In the rows, zero is written as 128.
One hidden turn or mirror swaps the rows below in pairs. Which row is each named row swapped with?
The rows were stretched afterwards, more along some directions than others.
vodit: [159 104 149 139 135 103 163 146 101 128 145 129 181 113 147 117]
Bipi: [132  87 128 160 145 135 118 132 117 109 131 134 142 103 123 125]
leba: [156  90 174 147 141 120 127 123 105 141 148 144 152 118 141 103]
bib: [165  84 150 160 129  95 135 136  91 124 135 136 169 122 148 107]
Mitu: [163  93 122 158 156 124 136 101  97 145 154 149 162  90 132 128]
navu: [140  97 138 152 131 126 136 139 112 146 130 141 138 135 116 112]
punut: [146  61 144 168 129 102 133 129 114 143 144 145 184  85 107 129]
nimo: [149  76 174 160 122 109 144 129 107 146 153 133 191  87 130 125]
luzo: [134  91 119 151 139 117 137 128 106 119 151 125 166  83 131 144]
Vate: [154  90 139 162 141 141 110 135 104 134 138 120 149 114 149 106]
zan: [153  71 166 136 139 101 140 113 122 132 146 135 179 115 129 124]
gori: [129  94 121 156 159 153 107 121 135 141 133 111 152 125 128 119]
vizu: [152 119 142 157 121  93 148 138 108 131 149 136 159 103 154 119]
mupi: [165  96 175 133 149 102 149 121  74 135 156 135 179  82 157 117]
fak: [169 102 130 149 127 127 139 121  80 122 132 158 162  86 128 135]
lugek: [162  78 131 171 147 125 113 104 115 129 151 135 174 103 141 116]
tovo: [134 101 125 141 156 113 122 108 102 117 138 124 150 125 151 124]
voru: [141  90 157 118 143 111 142 125 107 127 148 137 139  98 144 141]
zedu: [154  87 148 148 121  98 159 135  88 158 131 143 187 129 127 118]
Parof: [161  97 123 117 135 128 143 120 107 133 141 122 155 117 148 143]
pugit: [148 111 156 156 157 106 134 103  98 137 144 131 153 130 157 109]
vimib: [166  73 159 154 155 104 137 100  93 139 146 127 159 109 148 132]
tuga: [129 125 122 130 134 137 131 121 132 127 146 119 137 119 145 130]
Nute: [149  85 136 150 138 143 131 120  95 153 120 134 163 124 117 132]
gek: [133  93 127 149 128 139 126 132 135 131 144 119 155  94 116 144]
fadi: [129  90 147 166 123 111 133 142 118 153 140 115 167 106 122 131]
Vavug: [135  79 113 131 145 137 136 115 117 119 136 121 163 108 139 139]
Nomub: [142 102 105 153 142 117 147 129 111 123 126 126 158  99 125 142]
Lon: [141  84 154 129 137  88 151 130 102 136 154 133 160 123 143 136]
sola: [142  89 141 153 142 108 160 134  95 150 136 124 188 122 119 114]
fuso: [158  91 164 142 144 124 141 134  80 141 135 141 149 104 134 104]
Fatab: [164 101 140 178 132 121 131 140 102 146 136 136 162 114 135  93]
vadu: [168  74 136 174 140 134 115 116  93 132 130 143 155  88 141 111]
dep: [136  99 133 154 146 126 123 103 125 138 148 131 138  99 134 136]
fetu: [153 112 154 132 140 121 142 104 110 141 156 115 148 115 159 137]
zak: [135  92 147 156 129 105 142 141 131 173 142 121 169 127 122 128]
zever: [155  81 149 156 133  91 165 132 106 110 146 135 181  87 149 114]
Fize: [148  90 152 135 131 109 164 136 107 142 143 118 180 104 156 116]

Swapped with zan: Mitu
Swapped with bib: luzo
Swapped with gek: Fatab

One hidden turn or mirror swaps the rows below in pairs. Which row is each named row swapped with?
The rows were stretched afterwards, more along some directions than others.
pabaf: [187 132 109 101 147 140 124 122 107 160 116 116 134 130 141  86  91 145
 132 110 122]
vego: [180  90 148 123  81 174 125  85 152 146  91 104 131 107  98 180 147 116
 143 112 148]
Nonup: [156 109 129 118 102 171 113 110 144 116 107 128 106 147 110 160  92 137
 144 135 147]
bepu: [158 125 135 118 134 159 109  78 115 148 117 111 133 134 117 154 127 123
 137 118 126]
veb: [195 122 103 119 153 183 135 150 135 160 104 105 162 103 110 142 162 161
 130 112 109]
nam: [151 138 105 119 156 183 133 157 145 109 114 130 149 122 126 127 103 151
 134 132 107]
Gimi: [202 146 119 102 131 120 120 114 104 166 110 133 132 111 100 103 128 132
 104 118 124]
tapu: [184  93 116 107  98 181 123  81 141 108  80 131 142 138  89 167 135 145
 101 129 140]
zarek: [166 118 120 123 122 152 125 106 155 162 126 129 137 139 119 149 143 115
 113 124 145]
bukuv: [134  92 140 142 128 139 128 114 140 121 116 129 129 139 140 166 125  99
 136 113 124]
saman: [174 111 109 134 127 170 134 141 146 134 109 130 166 116 125 146 154 105
 109 114 143]
toz: [147 119 131 124 111 185 130  97 167 144 146 130 122 132 100 173 118 116
 143 124 133]
Vena: [187 128 107 101 148 170 123 125 139 174 116 142 121 125 103 122 100 121
 149 122 121]
tegom: [194 115 151 115 136 162 120  97 147 149 125 121 160 115 143 148 122 151
 146  86 126]
Fiva: [215 122  97 110 149 178 131 154 115 106  81 131 153 135 131 132  94 161
  95 109 108]
vinuk: [171 125 107  97 140 169 126 106 131 116 105 147 118 165  67 112 106 124
 111 152 119]
Tano: [167 139 133  94 156 111 123 109 111 151 117 123 130 151 129  92 118 125
 129 127 123]
dodi: [197 140 123  87 116 142 134  76 116 165 120 126 129 131  86 114 118 128
  96 123 118]
zaze: [195 118 109 106 137 156 157 121 133 155 126 121 143 134 125 152 139 135
 123 109 121]
rikud: [204 148 106 102 139 162 133 117 117 157 108 122 140 103  90  95 132 133
 101 122 126]
Vaki: [206 106 154  98 123 200 126  81 142 127  98 138 128 143  69 160 124 155
 143 120 116]
Razuk: [221 124 119 104 147 156 116 105 112 155 104 131 153 130  90 135 132 132
  89 116 110]
Genok: [161 126 133 113 145 168 152 121 136 135 125 127 117 149 112 153  92 136
 172 111  91]
lev: [165 107 134 133 125 176 132  76 129 158 117  97 125 143 139 144 109 132
 124  98 135]
vumo: [163 146 121 109 133 149 136  99 119 140 123 110 113 151  91 108 110 147
  84 144 115]
tika: [158 108  93 103 142 170 120 126 138 129 118 141 109 153 103 142  66 141
 132 142  91]
dasu: [200 117 156  95 139 145 112  94 111 132 116 143 144 126 111 135  99 149
 129  99 103]
sanu: [143 126 122 106 123 143 131 127 154 118 123 130 118 135 117 119  74 134
 131 130 113]
niv: [152 115 113 109 143 154 118 150 155 115 121 140 134 131 122 132  96 145
 128 134 116]
Ges: [173 107 148 118 124 178 124  79 131 113  93 124 109 137 106 156  84 145
 122 110 121]
zin: [169 117 111 112 173 180 123 134 125 135 126 125 108 160 102 146  93 152
 135 135 101]
Zevi: [238 128 132 101 124 189 131 103 125 157 107 127 134 140 101 143 119 148
 124  98 134]
Gedo: [154 120 124 131 165 199 122 143 149 145 124 117 149 128 110 138 124 133
 145 117 107]
Fad: [168 109 137 127 114 196 110  95 164 159 129 114 140 104  92 163 133 128
 134 109 132]
Lenab: [147 129 109 105 132 140 108 126 131 117 126 156 114 146 125 144  59 125
 154 135 110]
sokav: [182 121 152 112 125 188 130 105 159 144 123 129 145 121 116 155 130 149
 160 105 135]
Devi: [177 114 138  95 142 153 106  87 114 123 100 133 109 152  93 129  70 152
 106 129  98]
basa: [154 126 138 126 123 142 124  87 113 123 108 132 101 145 108 154  79 123
 115 118 108]
Sope: [179 102 129 128 103 160 131 106 153 135  94 111 165  94 128 154 154 131
 127 110 156]
mal: [147 130 127 128 138 173 118 111 144 136 120 118 115 132  91 126 107 118
 147 144 136]
leman: [166 115 112 125 128 170 122 137 136 136  96 113 137 108  92 135 132 108
 128 134 120]
neluf: [168 118 130 104 104 162 141 117 151 139 113 114 143 123 133 149 116 152
 155 108 129]
Rovu: [199 133 126  83 120 129 123  88 109 133 105 133 104 164  92 128  74 148
 110 134 112]
nisi: [190 130  90 102 137 181 145 140 127 101  84 133 157 121  91 126 129 155
  98 140  99]
zanil: [136 123 126 128 136 174 122  85 131 140 113 124 107 139  76 128 124  97
  98 157 134]
Giba: [175 105 138  90  88 131 118  77 123 122  89 139 124 112 114 142 106 134
 126 129 146]
lur: [148 131 110 121 108 142 116 113 126 157 129 116 111 120 105 136 135 114
 142 141 141]
kuda: [182 102 112 102 107 167 141  91 153 164 126 131 124 141 105 157 116 128
 128 120 120]
garas: [159 159 110 111 162 156 124 129 133 142 141 119 123 141 118  96  83 146
 135 134 109]
nuvu: [167 115 142 115 117 152 131  93 120 132 112 108 127 145 113 152 106 147
  98 115  99]
gid: [202 137 142  86 140 134 116 112 104 162 129 130 133 132  96 106 105 144
 126 113  95]
tifuz: [157 109  99 120 110 177 139 108 148 134  96 125 119 126 129 171  88 131
 131 121 124]

Swapped with sokav: nam
Swapped with vumo: dasu
Swapped with Gedo: neluf
Swapped with bepu: Tano
Swapped with dodi: Devi

One hidden turn or mirror swaps the rows below in pairs. Which row is each named row swapped with?
The rows were stretched afterwards, more along some directions than others.
nubif: [129 107 119 141 126 140 123 136 143 136 114 130 109 129 125 134 130 161]
Robug: [144 127 140 124 119 129 105 130 135 148 135 175 150 104 111 147 139 109]
zolo: [146 101 108 129 133 114 119 121 133 140 144 158 107 118 119 134 131 127]
nive: [115 123 119 139 133  92 122 156 142 139 123 151 118 135 122 154 102 133]
lobiv: [105 117 122 158 128 122 107 146 136 138 130 130 135 107 147 116 116 147]
Rabib: [172 135 114 124 132 112 126 141 134 116 115 155 128 131 115 152  95 102]
sig: [147  99 110 124 132 120 125 119 131 124 151 152 105 128 107 136 122 127]
Pon: [138 124 149 128 133 107 110 131 137 149 141 173 121 118 117 156 138 116]
kilu: [107 125 111 165 121 115 106 152 140 144 144 130 134 111 147 113 108 149]
Nugi: [153 125 109 124 126 108 131 124 133 129 145 157 122 113 112 118 110 125]
gon: [115 129 108 168 124 121 109 152 136 134 143 130 130 114 144 106 100 144]
sagov: [141 120 113 125 109 114 130 125 111 133 154 171 128 100 119 137 137 138]
masi: [142 106 128 117 136 101 105 130 179 121 131 151 133 162 102 140 101 129]
rurat: [141  95 121 121 125 136 126 120 125 130 152 160 112 116 105 138 143 142]
disu: [118 138 117 164 121 127 116 145 132 125 143 118 130 116 150 107 103 137]
kopur: [143 110 112 127 147 114 117 142 148 114 115 130 125 165 132 135  86 128]
vileg: [145 126 125 126 124 153 143 144 120 100 126 121 123 145 122 151 121 150]
zapif: [126 132 144 131 136 125 112 152 117 112 139 145 125 141 139 150 105 110]
lomen: [161 125 114 127 148 102 126 135 142 113 129 138 110 152 129 126  80 115]
Derov: [155 128 120 123 148 104 137 133 135 106 132 140 107 145 122 119  84 116]
Gaf: [130 144 120 135 122 133 117 136 116 133 121 156 145 104 126 123 115 103]
rofi: [147 105 127 117 135 105 108 130 173 116 135 153 134 156  95 142  96 122]
vebet: [130 124 146 135 139 125 125 130 127 126 134 135  92 129 125 137 131 139]
Piped: [145 108 108 145 119 106 139 151 149 134 143 135 115 126 119 167 114 174]
tuk: [146 127 124 128 127 154 146 140 123  96 126 115 117 149 119 145 112 149]
setaz: [140 110 124 121 125 154 140 133 120 107 133 130 121 145 113 144 129 157]
tev: [148 125 113 129 129 102 132 128 130 126 146 155 113 122 121 113 103 125]
beki: [119 115 123 136 126 142 127 132 132 126 121 124 106 131 120 127 128 151]
dup: [112 134 110 161 126 119 113 151 137 129 147 119 130 113 144 108 101 142]
Bepa: [144 108 113 148 118 111 133 157 150 138 140 140 117 120 120 166 116 175]
poku: [124 100 105 144 120 136 118 138 136 140 116 133 121 124 127 135 126 164]
Pas: [122 137 153 143 148 123 120 162 139 104 138 125 110 140 132 135  85 116]
mifan: [155 120 116 131 124 115 136 123 125 129 152 164 114 108 113 119 109 130]
Zivag: [147 116 100 129 137 108 123 130 147 122 120 148 119 135 123 144 104 113]
gafun: [146 126 129 124 137 136 134 152 122 114  95 139 129 133 123 156 111 124]
pevam: [135 131 128 134 117 136 114 135 124 143 132 167 149 100 112 132 125 115]
linez: [110 135 130 153 137 104 116 156 104 149 156 158 110  96 141 119 115 124]
Vap: [138 101 100 135 133 125 120 143 142 127 116 133 130 154 135 139 102 153]
zumul: [135 148 114 155 127 132 123 149 132 107 131 114 132 136 151 124  92 129]
kavuz: [139 142 119 140 133 145 137 149 135  91 125 105 125 147 131 129  91 131]
Pip: [106 121 120 155 130  96 113 165 117 158 157 166 117 101 132 128 110 141]
Zugez: [101 120 119 149 131  93 120 172 126 146 142 148 116 118 126 141 101 146]
Vugeg: [150 110 107 129 147 113 118 141 150 116 118 134 121 162 131 133  86 127]
bunem: [145 118 116 122 120 113 132 123 125 134 150 164 122 108 106 123 125 131]

Swapped with poku: rurat
Swapped with beki: zolo
Swapped with nive: Pon
Swapped with vebet: Zivag

